In the data rows, 50 means zero.
Here are some numbered points:
[41 42 61 67 54 48 62 47 58 57 32 33] 0
[48 36 49 55 47 51 45 53 37 37 39 43] 1
[58 52 44 50 53 56 37 51 49 51 51 51] 2
[39 49 66 64 62 36 78 50 38 64 68 76] 3
[47 66 44 44 45 65 39 64 82 35 62 33] 4
[39 47 54 63 48 53 58 56 46 54 66 77] 5
[76 52 41 39 42 58 34 47 51 57 37 24] 6
[67 55 34 35 44 61 33 52 47 62 41 27] 7
[49 47 51 48 52 49 56 48 51 52 53 51] 8
[62 47 48 50 56 49 53 46 53 49 45 41] 9
[22 47 76 57 65 45 43 47 57 40 56 82] 10
[48 39 37 39 58 44 58 60 39 58 60 76] 11
[52 37 43 49 44 51 38 29 30 31 32 33] 12
[50 44 47 56 59 46 53 40 53 46 46 46] 13
[62 57 36 45 47 56 40 49 43 50 39 30] 14
[45 43 57 55 50 49 54 48 54 50 56 65] 15
[47 56 45 40 52 44 36 48 46 55 32 33] 16
[25 66 63 47 63 50 58 62 60 51 59 76] 17
[65 49 38 40 47 59 36 49 51 51 44 37] 18
[59 52 51 53 45 57 53 46 52 61 53 62] 19
[30 47 57 56 48 50 65 58 47 43 69 64] 20
[48 49 52 56 53 46 51 51 53 58 57 53] 21
[47 55 50 48 49 49 53 59 51 48 45 62] 22
[29 54 66 50 55 43 54 49 56 47 64 81] 23
[59 45 45 46 48 57 48 50 49 54 58 54] 24
[52 50 49 52 46 50 46 46 51 51 56 54] 25
[48 49 50 51 50 50 44 50 52 50 54 54] 26
[47 35 56 50 57 50 50 51 48 63 53 51] 27
[48 54 69 65 30 68 86 16 45 76 81 94] 28
[55 53 53 53 51 55 45 49 47 59 63 57] 29
[51 55 51 53 47 49 60 48 53 46 55 49] 30
[54 55 45 40 43 51 34 47 60 50 40 43] 31
[54 54 43 47 41 55 45 50 42 44 46 45] 32
[35 48 57 61 52 45 52 49 56 52 62 73] 33
[59 52 35 37 40 53 40 50 48 49 46 33] 34
[64 34 63 53 23 63 53  7 48 40 51 56] 35
[39 41 58 66 49 50 58 51 55 60 63 74] 36
[57 41 52 51 56 50 49 43 54 49 49 56] 37
[62 55 22 43 41 57 39 53 39 52 34 27] 38
[50 50 73 63 47 49 60 56 50 50 58 62] 39
[32 65 59 60 52 50 59 66 59 36 44 69] 40
[48 41 51 56 44 57 59 35 41 46 64 77] 41
[39 48 55 57 50 42 52 53 53 59 61 70] 42
[44 35 52 61 72 30 61 36 54 42 39 39] 43
[71 26 46 65 50 47 48 56 66 53 32 33] 44
[41 48 54 56 52 52 53 52 54 50 54 33] 45
[48 47 64 36 56 62 36 39 65 53 76 44] 46
[14 66 57 45 75 27 74 34 73 50  9 99] 47
[68 36 46 63 58 15 76 29 30 31 32 33] 48
[36 54 52 44 52 51 52 56 44 37 47 54] 49
[67 51 68 64 48 42 46 66 48 44 32 33] 50
[56 44 38 51 54 44 54 46 35 40 36 33] 51
[56 43 47 50 60 51 35 47 51 48 55 59] 52
[32 53 50 49 50 46 50 52 50 40 51 62] 53
[52 45 53 57 44 53 58 47 53 57 58 61] 54
[50 49 50 53 54 50 48 46 55 52 52 59] 55
[54 45 49 60 56 52 48 48 49 52 59 73] 56
[47 48 42 49 48 49 45 48 48 54 48 54] 57
[52 46 54 55 54 49 59 49 46 60 60 56] 58
[58 54 40 41 38 54 36 50 51 55 38 41] 59
[48 54 40 35 34 59 36 59 49 55 57 40] 60
[65 47 48 53 49 55 41 42 52 54 47 42] 61
[67 51 54 44 49 61 38 45 59 53 53 32] 62
[54 53 46 49 47 53 39 54 53 46 50 33] 63
[50 52 55 46 49 47 47 56 30 31 32 33] 64
[48 55 47 37 45 65 46 46 50 62 65 31] 65
[45 57 57 45 56 57 43 46 58 51 58 39] 66
[47 36 56 59 44 56 51 51 55 55 32 33] 67
[49 53 51 57 55 41 45 49 51 60 51 57] 68
[49 66 38 48 44 65 48 53 67 45 48 46] 69
[55 43 43 58 42 47 61 52 45 60 58 45] 70
[63 51 36 43 43 55 42 53 49 57 45 32] 71
[32 51 64 52 46 51 57 42 45 40 62 76] 72
[40 47 58 57 52 39 80 29 30 31 32 33] 73
[62 55 38 36 44 54 48 41 47 31 32 33] 74
[35 48 57 53 55 43 50 50 50 36 49 54] 75
[41 46 46 50 45 48 57 55 44 57 56 33] 76
[55 54 52 56 48 50 54 51 35 35 39 33] 77
[44 49 56 47 42 54 61 80 53 44 44 54] 78
[55 38 61 49 75 41 79 50 54 57 35 53] 79
[52 53 59 41 47 65 39 43 61 56 70 36] 80
[34 53 53 53 67 49 59 54 46 31 32 33] 81
[33 43 66 67 65 49 50 42 57 62 47 79] 82
[46 56 38 43 54 45 41 48 56 50 33 49] 83
[32 47 67 51 53 48 51 51 62 44 63 74] 84
[62 45 50 68 57 37 68 47 41 61 55 43] 85
[57 54 49 46 54 54 34 49 56 48 49 44] 86
[46 48 26 31 57 41 43 29 30 31 32 33] 87
[47 52 45 51 48 53 43 51 53 53 53 50] 88
[62 42 47 43 34 55 34 44 75 54 28 49] 89
[55 44 46 49 41 50 43 47 54 61 57 47] 90
[61 52 33 44 52 54 41 53 44 47 54 49] 91
[51 49 48 46 59 49 40 47 30 31 32 33] 92
[35 52 42 50 57 46 57 54 42 45 36 37] 93
[43 47 57 58 48 42 59 29 30 31 32 33] 94
[58 65 51 47 45 61 50 42 54 71 55 55] 95
[71 58 38 39 40 61 34 54 46 58 45 24] 96
[42 56 69 55 53 51 58 46 59 56 66 71] 97
[61 45 63 47 49 51 48 53 41 35 33 31] 98
[54 49 48 52 44 52 47 53 45 57 53 49] 99
[45 53 51 47 51 50 44 51 52 46 54 60] 100
[40 38 58 62 49 34 68 54 58 56 65 63] 101
[51 43 45 48 46 41 57 49 51 63 57 46] 102
[55 40 58 48 75 42 64 46 53 51 40 52] 103
[74 20 56 51 26 67 67  9 50 41 51 55] 104
[36 63 54 55 50 52 56 63 55 40 44 62] 105
[63 45 47 41 64 50 53 50 30 31 32 33] 106
[56 48 50 50 47 54 49 46 53 55 54 53] 107
[15 55 53 49 51 38 63 49 63 47 38 91] 108
[45 52 51 61 46 61 59 73 33 41 68 79] 109
[46 46 61 51 50 49 48 38 47 44 58 48] 110
[50 44 56 59 48 50 52 51 57 55 57 64] 111
[63 59 52 41 49 61 42 51 60 50 48 33] 112
[48 51 51 47 49 50 39 49 57 42 41 48] 113
[20 83 43 44 63 56 64 63 41 58 55 69] 114
[49  0 46 64 37 42 57 73 99 32 54 82] 115
[32 53 44 42 45 61 47 65 57 57 79 64] 116
[45 40 58 69 58 39 64 50 44 57 59 68] 117
[45 55 47 50 49 56 47 61 47 53 50 57] 118
[57 48 47 56 53 49 50 50 49 59 56 52] 119
[60 39 54 48 30 57 60 28 57 55 52 68] 120
[58 54 33 43 45 57 48 55 48 50 47 39] 121
[25 49 60 52 55 46 59 58 48 39 38 41] 122
[59 49 45 48 52 42 42 49 52 53 51 40] 123
[42 48 59 60 49 50 50 46 57 45 54 65] 124
[53 50 39 38 49 50 39 44 45 42 45 45] 125
[46 52 50 48 49 52 46 50 53 48 51 56] 126
[51 48 52 55 45 52 52 50 40 61 54 46] 127
[62 41 45 59 57 23 70 29 30 31 32 33] 128
[43 56 33 44 40 57 40 53 42 45 45 48] 129
[61 57 38 39 44 62 35 52 49 54 51 31] 130
[47 45 55 54 48 50 47 47 37 37 38 36] 131
[38 48 54 56 52 49 53 53 50 49 60 66] 132
[56 51 51 44 50 55 38 46 37 39 40 41] 133
[42 47 52 58 48 52 54 55 48 60 58 67] 134
[53 48 45 54 49 53 45 44 56 57 54 55] 135
[40 48 54 50 51 48 51 51 51 45 57 63] 136
[34 52 56 59 52 48 57 53 49 52 60 72] 137
[48 51 56 55 50 57 47 53 51 61 56 54] 138
[33 52 51 46 37 62 55 56 44 67 64 30] 139
[38 64 41 42 44 58 56 59 30 31 32 33] 140
[39 48 55 58 50 45 54 53 52 57 61 65] 141
[59 57 48 44 51 51 35 47 55 52 48 39] 142
[42 54 79 66 45 47 67 60 49 49 61 68] 143
[45 49 50 61 58 51 52 57 41 47 64 73] 144
[43 56 57 46 55 56 44 48 56 50 60 51] 145
[40 42 60 58 53 48 53 48 55 51 58 65] 146
[69 36 44 52 75 42 64 39 48 55 28 24] 147
[59 39 47 52 22 62 56 27 43 58 47 59] 148
[57 45 46 51 50 53 40 50 63 47 52 55] 149
[64 45 51 74 62 31 76 48 36 62 64 47] 150
[43 53 75 40 52 68 32 35 76 50 84 42] 151
[61 50 42 36 37 50 54 75 44 31 32 33] 152
[48 47 46 53 45 52 52 51 46 58 52 51] 153
[46 34 55 62 49 28 79 56 55 67 68 51] 154
[58 55 44 52 56 59 32 53 48 42 60 57] 155
[63 82 52 56 39 64 68 31 54 93 71 67] 156
[55 50 54 48 50 38 50 53 60 54 34 46] 157
[56 41 50 51 42 57 56 34 34 37 37 41] 158
[38 49 52 49 48 51 52 54 48 45 49 58] 159
[55 62 56 42 55 48 46 62 31 36 64 62] 160
[81 50 52 56 40 20 65 73 46 31 32 33] 161
[32 42 63 54 60 45 56 46 46 48 65 73] 162
[47 50 48 53 51 51 50 53 48 51 37 38] 163
[58 45 54 56 46 52 50 50 56 56 54 59] 164
[49 52 54 50 46 51 52 55 49 50 52 52] 165
[32 51 45 54 55 45 63 53 50 53 46 76] 166
[65 49 50 47 48 52 38 45 54 54 50 45] 167
[54 48 58 67 62 44 62 50 47 60 52 51] 168
[82 48 74 63 19 54 56 45 40 32 49 61] 169
[43 58 44 45 46 63 40 55 59 45 63 47] 170
[45 67 50 47 47 65 39 62 76 37 58 42] 171
[64 51 45 45 54 56 38 46 46 31 32 33] 172
[35 63 46 54 49 59 54 57 69 39 57 54] 173
[51 53 44 44 47 52 33 50 52 46 46 48] 174
[54 49 56 63 60 43 63 45 48 61 57 59] 175
[51 48 46 50 45 55 46 53 52 60 63 53] 176
[43 38 53 59 51 49 50 55 58 48 57 68] 177
[22 52 67 45 49 42 56 61 53 38 53 66] 178
[54 52 47 49 54 47 41 46 54 53 50 42] 179
[79 21 32 51 36 16 70 73 62 67 72 33] 180
[41 43 52 61 74 40 66 45 48 37 35 44] 181
[82 42 59 54 47 29 51 67 45 37 36 30] 182
[38 69 45 51 60 51 52 55 48 38 38 58] 183
[59 51 42 50 49 56 44 45 54 54 52 47] 184
[50 50 63 53 55 45 46 51 58 31 32 33] 185
[53 55 38 44 49 55 37 52 47 47 51 44] 186
[57 53 51 51 53 55 45 47 56 55 58 54] 187
[66 53 40 52 55 50 31 54 51 50 52 58] 188
[48 55 54 49 52 50 54 43 54 48 48 55] 189
[51 58 46 47 48 56 41 51 60 48 56 43] 190
[47 42 55 58 54 52 45 56 59 50 55 61] 191
[46 48 50 57 57 43 50 54 42 58 58 67] 192
[42 66 46 55 58 46 56 64 22 38 97 94] 193
[70 65 39 29 35 66 37 58 45 54 34 21] 194
[43 60 64 54 42 39 51 65 59 40 52 68] 195
[55 53 52 52 57 55 57 44 55 64 57 57] 196
[19 45 67 51 45 35 57 39 79 49 32 33] 197
[45 51 38 44 54 47 41 48 54 56 40 52] 198
[54 59 34 47 40 56 38 59 42 57 48 47] 199
[18 63 59 49 71 24 79 28 69 54  9 99] 200
[26 74 63 52 37 82 59 69 99 31 32 33] 201
[41 74 43 27 32 74 51 29 30 31 32 33] 202
[56 51 56 48 55 52 47 49 58 53 49 53] 203
[48 51 52 49 47 49 47 52 51 51 57 57] 204
[47 48 55 54 47 45 57 36 36 36 37 36] 205
[35 49 63 52 57 46 57 50 55 51 61 71] 206
[71 58 39 47 53 34 53 53 30 44 68 52] 207
[46 50 45 52 43 60 51 51 48 53 65 51] 208
[23 50 55 48 54 46 55 54 47 43 54 68] 209
[73 45 43 41 49 56 33 43 52 60 36 27] 210
[59 44 38 38 49 50 50 47 48 54 55 61] 211
[56 50 48 46 46 59 39 50 52 51 49 47] 212
[43 56 51 51 51 45 59 47 54 46 51 58] 213
[39 54 47 46 32 55 48 53 54 63 48 46] 214
[39 49 60 53 53 50 59 52 50 51 66 70] 215
[45 56 52 54 54 49 43 50 56 49 52 51] 216
[61 50 56 50 38 50 46 62 48 41 48 43] 217
[42 47 60 50 47 58 59 45 57 54 55 35] 218
[59 44 33 37 64 51 66 54 41 50 21 34] 219
[60 47 43 44 47 57 48 50 49 54 55 48] 220
[53 50 44 44 48 51 39 49 50 54 46 39] 221
[47 51 46 50 49 48 50 51 55 54 53 55] 222
[39 46 45 61 57 34 68 52 52 56 53 82] 223
[65 46 34 48 60 47 40 42 47 51 36 20] 224
[65 42 42 54 56 50 48 48 37 58 44 39] 225
[49 51 54 60 40 46 86 68 43 25 87 27] 226
[54 54 48 43 39 59 49 55 47 49 41 27] 227
[44 43 61 54 55 46 46 47 62 46 61 73] 228
[32 40 92 51 62 41 68 66 66 53 62 88] 229
[73 48 35 49 52 49 44 50 30 51 36 27] 230
[40 53 61 57 48 46 56 67 43 46 68 79] 231
[59 44 30 34 55 54 42 57 43 56 48 53] 232
[44 43 62 63 52 55 53 43 58 55 59 71] 233
[20 82 53 66 73 46 76 57 43 43 32 33] 234
[17 55 55 50 54 46 59 57 48 49 66 33] 235
[62 48 47 51 45 55 39 55 54 57 46 43] 236
[57 52 44 46 43 47 36 47 54 59 38 35] 237
[27 49 60 56 65 45 67 47 40 57 76 65] 238
[24 83 59 49 54 57 76 42 42 80 85 96] 239
[66 56 34 35 43 63 32 52 47 60 44 26] 240
[89 34 56 44 65 72 29 42 68 53 54  1] 241
[30 47 59 61 55 43 68 49 31 45 73 94] 242
[66 65 67 32 35 55 62 76 47 49 20 18] 243
[46 55 40 38 38 55 30 59 50 57 62 46] 244
[42 46 65 58 54 47 47 51 60 44 60 74] 245
[51 48 45 41 50 47 52 57 48 53 44 41] 246
[52 40 53 58 58 53 47 51 49 53 59 70] 247
[ 7 56 60 53 55 49 70 66 44 31 77 77] 248
[30 55 44 55 55 46 64 51 54 50 40 75] 249
[38 47 47 41 45 59 44 56 45 56 72 60] 250
[53 75 58 56 42 60 73 43 55 75 74 63] 251
[48 47 66 55 56 39 49 53 59 61 50 66] 252
[51 62 41 51 42 59 53 56 50 61 54 49] 253
[37 44 64 65 62 36 72 48 42 56 70 73] 254
[62 43 55 57 47 46 53 46 49 56 55 48] 255
[38 53 42 44 62 40 60 44 55 54 30 34] 256
[51 50 42 51 42 58 49 47 45 48 53 33] 257
[65 35 64 75 73 19 44 40 44 75 42 69] 258
[55 41 51 50 50 46 57 34 35 41 34 33] 259
[72 67 46 39 42 63 41 48 49 62 54 44] 260
[35 48 41 35 49 56 39 61 52 62 76 60] 261
[40 46 65 59 55 44 47 47 61 44 60 73] 262
[64 54 38 42 45 54 41 45 48 53 51 33] 263
[64 57 47 45 73 33 51 51 30 31 32 33] 264
[40 43 53 49 69 41 72 54 43 36 37 39] 265
[28 44 58 57 49 37 72 50 58 60 62 83] 266
[46 61 57 40 56 60 38 45 61 49 58 42] 267
[61 44 50 49 43 55 47 44 47 45 44 44] 268
[43 46 56 54 49 48 50 52 54 49 56 39] 269
[54 39 45 52 46 45 45 56 57 57 50 57] 270
[41 41 56 59 50 50 57 51 55 54 62 71] 271
[37 64 58 56 49 59 50 58 73 35 65 59] 272
[64 48 40 47 43 50 48 55 48 54 48 43] 273
[40 44 55 57 49 52 54 51 53 37 41 38] 274
[45 49 55 52 45 45 57 40 35 36 33 35] 275
[26 51 63 53 53 35 51 52 57 44 58 77] 276
[62 38 61 48 41 50 63 32 38 39 36 42] 277
[55 52 41 46 41 52 43 50 50 53 45 44] 278
New points follow, each followed by the numbers of its three nearest points above by angle, nearest first.
[34 69 57 50 41 74 58 65 95 36 39 39] 201 171 173
[54 48 59 59 51 40 49 49 47 69 45 57] 258 68 252
[52 55 38 45 47 46 61 66 66 57 64 35] 180 4 76
[66 53 35 47 50 32 52 56 40 60 67 38] 207 180 123
[39 48 60 52 54 51 64 54 46 52 67 71] 215 242 137
[48 48 47 55 43 54 49 58 46 62 52 56] 153 99 134
[72 33 54 48 62 53 30 39 56 59 49 27] 241 61 210
[55 51 41 39 41 53 36 52 49 57 40 43] 59 278 221
[47 48 55 48 54 48 44 51 58 37 37 40] 185 113 274
[44 57 51 43 56 51 52 47 51 52 46 33] 256 16 66
[87 49 35 38 34 64 29 44 49 55 36 18] 6 18 96
[51 49 60 44 54 51 42 57 64 48 51 51] 203 171 151
[39 44 79 51 60 44 60 61 61 54 59 76] 229 206 84
[45 47 46 53 48 55 50 55 49 51 32 33] 163 67 227
[61 48 69 38 58 49 56 58 59 63 45 45] 203 79 157
[32 53 40 48 50 40 57 43 59 58 32 47] 256 197 83
[56 48 40 54 45 49 46 51 47 61 64 54] 176 119 99
[37 72 46 48 62 51 48 59 50 35 34 55] 183 105 49
[52 47 44 49 46 48 45 47 48 54 50 51] 57 90 278
[69 33 66 50 63 49 27 48 47 51 43 24] 241 210 61
[40 47 60 59 51 50 51 51 30 31 32 33] 131 64 275
[66 54 34 55 57 47 45 57 31 54 61 63] 207 91 188
[38 63 54 58 52 54 66 51 48 62 60 74] 239 137 5
[47 44 59 56 51 49 51 51 59 50 60 42] 269 45 218
[72 85 61 50 44 62 67 36 51 90 71 69] 156 251 95
[52 51 47 47 50 51 40 49 54 49 48 50] 174 86 31
[40 56 42 48 45 61 55 63 30 31 32 33] 140 64 77
[58 57 66 44 42 50 65 69 46 51 32 34] 243 50 152
[45 45 50 55 48 51 54 50 48 60 55 58] 134 36 141
[26 43 61 52 43 40 56 43 74 49 38 42] 197 0 274
[48 52 43 51 46 53 43 54 53 52 57 54] 88 244 176
[50 47 50 50 53 45 48 46 55 31 32 33] 185 172 274
[38 44 61 57 50 47 54 51 55 50 57 33] 269 45 218
[52 31 51 53 39 51 52 60 74 43 48 62] 115 177 270
[53 50 58 64 62 41 66 43 48 61 57 60] 175 168 3
[62 44 49 47 52 50 43 48 52 31 32 33] 172 98 74
[57 54 45 42 45 56 35 37 38 38 34 37] 133 172 12
[58 39 49 55 60 54 35 47 47 47 63 61] 52 247 155
[60 45 50 59 53 29 45 44 45 75 45 56] 258 68 119
[56 51 46 51 50 56 41 46 54 55 49 49] 184 61 212
[69 52 39 33 44 56 49 45 53 31 32 33] 74 172 34
[41 34 59 55 44 52 64 36 62 33 38 44] 274 197 73
[62 50 39 45 45 51 50 55 48 54 53 41] 273 71 121
[38 64 47 54 64 49 52 54 48 44 41 57] 183 234 114
[50 33 52 48 58 53 43 48 45 61 50 43] 27 225 241
[75 34 40 51 82 39 71 38 44 54 17 10] 147 9 219
[56 12 62 58 74 48 41 40 44 67 59 39] 27 37 258
[31 49 63 55 59 46 59 49 55 51 65 77] 206 23 215
[46 39 50 59 51 49 50 64 36 31 47 45] 1 131 64
[56 53 51 40 47 53 52 56 53 49 37 37] 243 227 194
[48 55 40 46 41 58 46 55 44 58 45 46] 199 129 278
[41 45 46 53 39 59 60 43 35 49 56 65] 41 242 28
[62 18 24 41 83 10 56 50 50 70 32 33] 147 43 219
[52 52 53 48 50 54 50 54 54 54 45 51] 203 243 201
[56 57 76 65 45 47 37 69 54 43 48 65] 195 39 143
[70 31 38 60 54 48 46 52 57 47 32 33] 44 9 224
[60 27 30 43 73 22 54 50 50 66 38 37] 147 219 123
[54 52 56 54 48 58 48 55 65 49 60 56] 272 187 191
[46 48 59 60 46 36 58 58 63 59 57 61] 101 252 42
[44 54 54 56 57 54 45 48 63 41 32 33] 185 274 163
[52 47 54 54 55 50 45 52 61 48 50 60] 191 228 55
[55 54 48 45 56 51 35 47 53 50 47 48] 86 142 174
[11 75 47 60 72 44 71 58 48 39 32 33] 234 81 93
[31 50 68 73 58 37 99 66 48 31 93 66] 20 254 248
[50 40 52 60 46 49 51 52 63 54 58 59] 111 177 191
[61 45 46 48 41 55 41 46 52 60 55 40] 90 167 236
[46 57 37 29 32 61 33 61 50 54 61 37] 60 244 130
[41 52 38 36 40 56 33 60 55 65 77 57] 261 244 250
[46 47 51 53 57 51 58 51 48 55 50 35] 45 76 0
[51 54 46 44 49 52 36 51 53 47 45 47] 174 31 86
[53 44 46 52 46 51 42 51 61 44 50 55] 149 115 89
[35 70 46 55 69 52 52 55 44 40 36 59] 183 234 114
[49 46 46 49 52 51 42 50 52 54 55 56] 26 52 261
[41 66 21 30 61 29 38 29 30 31 32 33] 87 125 92
[43 52 77 59 65 51 55 50 63 55 46 37] 0 45 218
[42 60 51 51 54 52 51 48 55 49 51 56] 17 114 173
[64 73 41 42 43 68 48 44 49 31 32 33] 74 202 172
[44 51 43 49 47 50 49 50 48 45 51 39] 257 140 76
[62 51 42 75 59 54 56 59 28 50 74 75] 144 193 109
[55 51 60 48 58 53 48 49 60 53 49 57] 203 252 55
[97 45 84 66  5 57 61 42 34 25 47 63] 169 35 277
[54 44 46 51 60 37 51 49 48 62 41 37] 147 224 225
[53 48 46 46 50 51 48 54 50 52 52 50] 232 220 91
[15 48 59 44 20 36 60 38 83 50 28 80] 108 200 47
[32 68 51 50 55 58 69 72 70 38 66 47] 173 272 201
[49 45 47 48 53 51 46 50 55 47 47 48] 113 149 89
[47 49 49 49 51 49 39 50 52 51 52 52] 26 88 174
[29 45 99 32 94 33 66 83 99 50 45 91] 229 252 17
[53 45 45 49 48 48 55 55 42 59 57 61] 11 192 58
[60 48 53 55 43 47 48 48 50 50 57 49] 255 169 25
[57 47 52 57 53 57 52 41 55 59 61 33] 241 80 62
[56 44 47 47 45 50 37 55 65 44 50 51] 149 89 113
[46 67 45 31 43 65 51 29 30 31 32 33] 202 74 140
[65 38 48 49 47 49 49 56 69 38 35 33] 44 9 185
[41 43 59 58 48 50 54 47 54 51 57 40] 269 45 218
[44 39 49 54 49 49 45 58 36 34 40 42] 1 131 64
[59 68 33 61 52 66 52 68 24 38 92 80] 193 109 144
[57 45 55 56 47 52 52 49 55 56 59 59] 164 54 111
[47 40 47 51 46 50 42 36 38 36 40 43] 12 158 131
[49 57 55 45 50 51 53 64 42 31 32 33] 64 140 152
[44 44 41 46 50 50 56 57 44 58 55 59] 11 153 134
[59 54 51 52 57 58 43 43 58 57 62 51] 187 29 107
[32 38 62 58 64 28 71 50 43 47 65 73] 254 162 3
[58 48 43 43 54 48 35 44 48 46 43 43] 125 18 221
[44 53 37 48 40 56 48 50 43 46 50 57] 129 32 57
[58 45 84 38 65 51 59 48 63 59 50 42] 203 103 79
[71 48 26 45 63 45 36 39 43 49 28  2] 224 14 230
[70 54 37 25 32 50 52 84 40 31 32 33] 152 243 217
[51 53 45 44 44 54 39 53 57 49 45 33] 63 221 130
[49 61 44 43 46 61 39 62 73 34 54 33] 4 171 190
[40 48 64 52 56 20 49 48 60 76 33 72] 252 68 200
[59 51 37 40 41 54 39 49 48 49 47 35] 34 263 240
[42 45 99 34 81 39 59 73 88 52 40 74] 229 252 203
[46 56 57 52 45 42 51 62 57 44 52 64] 195 40 22
[69 48 41 43 48 58 32 48 50 53 46 40] 18 6 210
[68 46 47 49 57 50 56 44 52 49 41 35] 9 147 224
[54 45 45 47 46 50 40 54 61 46 50 52] 149 89 174
[31 74 50 62 65 49 67 52 47 47 36 39] 234 81 93
[59 76 47 53 40 61 60 38 50 82 66 57] 156 95 251
[49 45 44 50 39 57 54 37 38 45 60 69] 41 148 28
[58 45 34 30 55 52 40 61 52 51 52 56] 232 91 211
[48 49 47 52 48 54 47 53 52 51 37 39] 163 67 227
[56 44 54 53 47 54 45 48 54 53 52 56] 164 107 111
[54 54 44 46 50 55 42 47 45 46 43 35] 14 172 38
[60 50 36 55 55 45 55 55 42 39 44 38] 51 230 264
[53 48 60 53 55 50 46 52 61 51 47 56] 203 252 191
[64 52 51 43 48 60 37 43 59 52 53 37] 62 112 167
[74 47 34 39 45 28 72 68 42 74 44  4] 246 180 273
[50 58 50 50 56 47 52 55 37 50 76 77] 193 144 231
[39 55 34 42 55 41 53 46 58 57 26 36] 256 83 16
[43 46 56 55 50 51 46 48 30 31 32 33] 131 64 92
[46 49 46 51 51 48 50 50 51 45 54 33] 45 269 257
[55 49 45 48 50 41 45 52 50 54 56 42] 123 180 179
[55 53 28 18 28 60 20 29 30 31 32 33] 125 32 34
[52 50 58 41 61 46 46 52 57 52 48 51] 203 103 252
[51 32 65 71 52 42 69 33 39 55 61 67] 117 254 175
[52 25 57 56 66 49 43 42 46 62 57 38] 27 225 241
[68 54 51 42 48 63 36 45 61 54 55 32] 62 112 241
[48 48 52 53 55 56 54 48 48 60 64 58] 58 29 196
[33 54 40 39 44 50 44 48 47 48 52 52] 129 53 57
[39 88 58 47 49 61 74 38 44 89 83 88] 239 251 156
[66 40 59 53 42 42 46 36 51 60 49 52] 255 35 107
[45 46 41 50 61 35 59 43 51 60 47 62] 223 200 166
[47 43 49 38 62 42 69 49 54 52 27 51] 79 103 256
[32 69 48 52 63 50 52 58 51 36 40 55] 183 105 234
[60 45 67 50 52 48 52 51 30 31 32 33] 98 64 131
[44 37 65 81 65 30 82 49 37 63 64 73] 117 254 3
[47 47 54 49 46 52 48 54 62 43 58 54] 272 115 84
[46 46 59 46 50 53 46 55 58 40 37 36] 185 274 98
[47 51 49 52 49 52 43 50 55 56 54 49] 88 176 26
[54 34 55 56 52 49 33 53 76 41 49 56] 149 115 191
[41 49 54 52 53 49 52 45 48 42 49 55] 75 53 209
[53 49 49 49 49 54 49 49 54 54 54 53] 107 187 135
[70 33 55 45 68 57 20 34 54 60 48 20] 241 210 61
[47 51 49 48 50 51 42 51 52 49 50 43] 63 221 174
[51 46 53 60 49 47 52 54 55 55 62 63] 111 36 271
[48 56 40 50 43 54 42 53 49 53 49 53] 199 129 88
[57 47 49 52 49 55 45 53 52 59 52 50] 236 99 90
[51 48 52 54 46 52 52 50 37 53 48 43] 127 77 131
[39 39 58 49 79 36 83 55 41 31 32 33] 265 181 81
[45 57 43 46 43 54 43 61 34 34 40 33] 140 64 32
[44 53 44 42 47 44 42 49 49 57 35 42] 16 83 237
[45 52 37 46 44 55 44 53 45 47 49 55] 129 199 57
[29 65 50 56 55 55 60 61 78 30 60 52] 173 272 201
[65 36 49 53 37 47 47 51 64 51 48 46] 44 89 270
[27 31 57 54 65 32 54 54 37 68 85 66] 238 254 162
[54 56 38 47 43 55 37 56 46 55 48 49] 199 186 278
[56 50 40 42 43 53 41 49 49 49 48 39] 34 18 263
[46 46 55 55 52 49 50 47 33 41 37 35] 131 275 205
[45 59 50 50 55 49 51 57 37 47 75 81] 193 144 231
[49 47 44 52 47 42 47 45 42 60 45 58] 57 68 258
[60 47 30 37 56 52 48 57 39 55 54 61] 232 211 91
[47 47 53 52 50 49 41 49 57 50 51 58] 26 228 191
[29 74 59 52 53 55 69 44 46 71 77 87] 239 97 215
[35 47 57 54 48 48 49 55 59 37 36 36] 274 185 122
[67 58 35 37 38 57 38 52 30 31 32 33] 32 74 133
[44 37 53 56 48 35 68 56 55 62 67 53] 154 101 102
[50 39 52 49 53 51 47 51 47 61 51 48] 27 127 90
[58 50 41 47 50 57 44 47 52 52 51 48] 184 18 220
[55 46 52 68 59 34 73 49 39 59 65 55] 150 85 175
[29 46 59 44 30 42 61 44 75 53 32 33] 197 0 67
[53 47 43 51 54 48 49 51 43 55 54 52] 119 11 232
[68 37 47 62 50 50 48 52 63 57 39 39] 44 9 236
[67 39 56 64 51 43 59 47 55 55 50 33] 255 44 85
[47 46 53 57 51 49 49 49 30 31 32 33] 131 64 77
[61 43 63 51 50 47 50 45 55 52 54 49] 255 37 164
[42 76 62 55 53 63 83 52 59 77 80 72] 251 239 156
[49 55 40 33 41 58 50 52 47 70 66 43] 65 60 176
[70 39 41 49 69 44 62 39 48 52 24 20] 147 9 224
[59 53 49 38 51 56 30 44 30 31 32 33] 133 92 172
[28 59 31 40 51 37 52 46 61 58 19 33] 256 83 16
[50 50 47 52 48 52 45 49 52 55 57 54] 176 135 25
[56 39 58 47 22 55 56 28 66 49 48 73] 120 35 148
[55 49 48 50 41 56 44 54 42 55 51 49] 99 199 60
[50 67 41 49 50 73 43 69 53 36 69 58] 170 155 171
[57 52 37 40 42 54 43 50 48 52 49 39] 34 71 240
